D: a few groups of rows, each row roughly a mix of its group's hidden directions; one row fits no group
D (87 x 11)
13,-1,-4,-5,1,3,24,6,-14,20,-8
-7,1,-21,25,14,3,-4,-2,-2,12,-6
-16,0,8,-6,3,1,-15,-20,6,20,-7
12,16,-9,3,-23,2,3,-5,-15,13,-5
6,-14,19,-19,-4,-8,5,5,-4,-19,1
18,0,21,-15,-7,3,14,16,4,-1,-1
11,-16,22,3,-14,-5,-10,2,-13,8,3
3,4,-13,-19,-12,16,-7,10,18,6,-1
-7,-6,-24,6,26,-2,-4,4,-4,2,-7
18,7,-13,-7,-1,-2,12,-8,-21,8,13
-1,-26,-12,2,20,5,3,-1,-12,-8,5
11,-7,1,17,-6,1,15,-10,-4,-11,-22
14,-9,-8,8,-11,-1,11,-8,-22,-2,-17
8,1,7,-7,-6,14,23,4,14,16,-9
-13,4,9,18,10,-4,-2,-18,14,16,-2
6,8,18,17,3,-18,-4,2,1,-16,12
-15,-3,-6,0,1,-7,-24,-7,15,-16,6
2,-9,-11,-13,-11,-8,-7,3,-27,10,-3
-8,5,20,10,7,5,-1,3,27,-10,-3
5,6,31,11,-10,8,3,4,6,-1,-10
-3,9,13,24,4,5,13,-7,19,6,1
9,-8,-4,-15,5,2,15,2,-8,26,-11
10,-15,26,-3,11,-8,-9,8,8,-6,9
14,13,14,9,-16,13,4,1,1,11,16
-2,-6,-5,23,19,-20,1,-6,7,3,6
1,11,8,10,-13,22,10,7,12,-16,3
-18,-9,-17,12,17,-9,-5,-2,-1,-8,-12
-5,-21,3,-10,15,-6,-21,-6,-6,12,1
4,15,-14,7,-8,11,-4,-4,7,27,-5
-18,7,-9,18,7,-2,-13,-19,-8,7,0
3,13,-18,-9,-2,18,-6,8,13,16,6
4,-12,-2,10,4,12,3,15,18,-21,9
-13,-9,-13,28,4,-4,-6,-3,-2,-1,-15
-2,-13,0,-18,-5,-7,-11,9,-25,10,3
8,-15,-22,3,8,-1,14,14,12,-8,3
-18,-3,7,13,-2,11,-14,6,21,-5,-10
13,-5,-20,17,-2,12,11,-11,-14,-2,-5
4,12,16,21,-8,21,-1,2,9,4,2
-9,20,-11,-10,-20,7,-5,-7,-14,-4,-7
-1,-3,-18,-27,-9,-7,-13,4,-8,-8,-4
1,-10,-21,-23,-5,-8,-8,9,5,-12,-1
3,-11,12,19,21,-10,2,-5,-6,15,4
12,2,8,-33,-9,3,3,4,5,1,3
18,8,-3,-6,-5,21,1,12,4,13,16
-10,-2,-29,-8,1,-17,-11,-7,-1,-2,-3
7,12,16,-17,4,-4,1,6,-6,11,23
18,-23,13,8,-8,6,3,12,-9,-8,-2
-11,0,-23,-12,-13,-14,-12,0,-3,5,-11
10,-1,-6,-3,-12,8,-4,3,-28,15,8
-17,1,2,1,0,21,-16,-15,-9,12,-5
6,6,2,-4,-15,25,4,12,-13,-14,1
-12,-10,8,-17,6,-23,-3,4,8,-9,-12
0,3,29,2,3,-11,-3,-6,20,6,2
6,12,2,1,17,-5,18,-9,20,-10,11
-1,17,24,5,2,5,1,4,23,-1,5
0,19,22,7,-2,1,5,-1,24,-4,-2
-7,5,17,0,16,-2,3,2,27,-10,5
-7,17,-15,10,16,-5,0,-12,-4,20,-3
8,5,11,16,14,18,11,-4,11,-5,15
8,-7,9,-29,-10,11,-5,12,-8,-2,-3
7,-8,-25,4,-4,9,1,-5,-23,6,4
1,-11,10,-10,18,-13,7,3,-13,-19,5
1,4,-9,-10,-21,17,-8,7,19,7,-2
-13,8,17,1,-1,-22,5,-19,-6,-6,-3
-2,19,6,-5,4,8,2,6,6,-8,29
-13,19,5,14,14,-5,3,-6,-3,-6,21
8,0,16,9,19,13,12,-1,8,-7,16
-7,4,-7,-8,-5,17,7,-10,-8,24,-14
9,-2,18,-30,-7,-6,-4,4,0,8,-6
5,2,0,6,-9,22,-9,6,-17,16,14
20,-11,0,-23,-10,6,1,6,1,10,-13
-2,-11,-12,29,2,13,-6,11,1,-4,2
-6,18,4,-2,-23,-10,-8,1,11,5,-17
-14,1,-7,20,3,-14,-2,-16,-5,8,-17
17,-5,5,-25,-18,7,1,4,5,8,-7
-5,-10,-24,-18,1,-14,-6,-1,-14,3,1
5,-9,10,9,11,5,4,13,-9,-20,19
-4,-9,2,1,-23,-7,-3,-11,5,6,-25
10,-14,11,-11,-3,8,2,18,-1,-20,13
23,-5,11,-5,3,-10,18,17,-7,1,2
-1,1,-30,-2,-3,5,18,0,2,9,-10
0,-21,3,-3,4,-17,2,-5,-11,-6,-23
0,-4,15,17,-1,2,8,-4,14,-14,-21
-14,4,12,7,-5,29,-10,-9,1,3,-1
12,-22,-13,4,14,3,-1,10,-11,5,-14
-1,-10,13,-6,3,0,-8,5,31,-10,5
-9,-4,-7,-18,-6,13,1,-6,20,14,-12
which group is each row in? (one row of each group first)
-10,0,24,4,4,-4,-1,5,23,-10,-10 -> <5>
-11,14,-21,14,-4,1,0,-11,-19,2,-3 -> <39>
5,-13,12,-5,-6,9,0,17,2,-23,14 -> <106>

-14,5,-7,2,16,2,-4,-1,28,-8,10 -> <5>
15,-5,13,-8,2,-9,17,11,23,2,0 -> <39>
-19,14,-6,16,2,7,-6,2,11,-11,18 -> <106>
8,11,11,17,0,5,27,0,6,10,-2 -> <39>
-13,17,-1,-17,-6,-12,-14,7,15,9,7 -> <5>
17,1,23,13,-11,5,8,0,-10,3,13 -> <106>
1,21,6,8,-22,13,-9,4,2,14,1 -> <5>
6,10,1,-22,-11,-24,4,-1,-9,6,-4 -> <5>
-2,-4,20,8,8,-18,9,-11,-17,-9,1 -> <106>
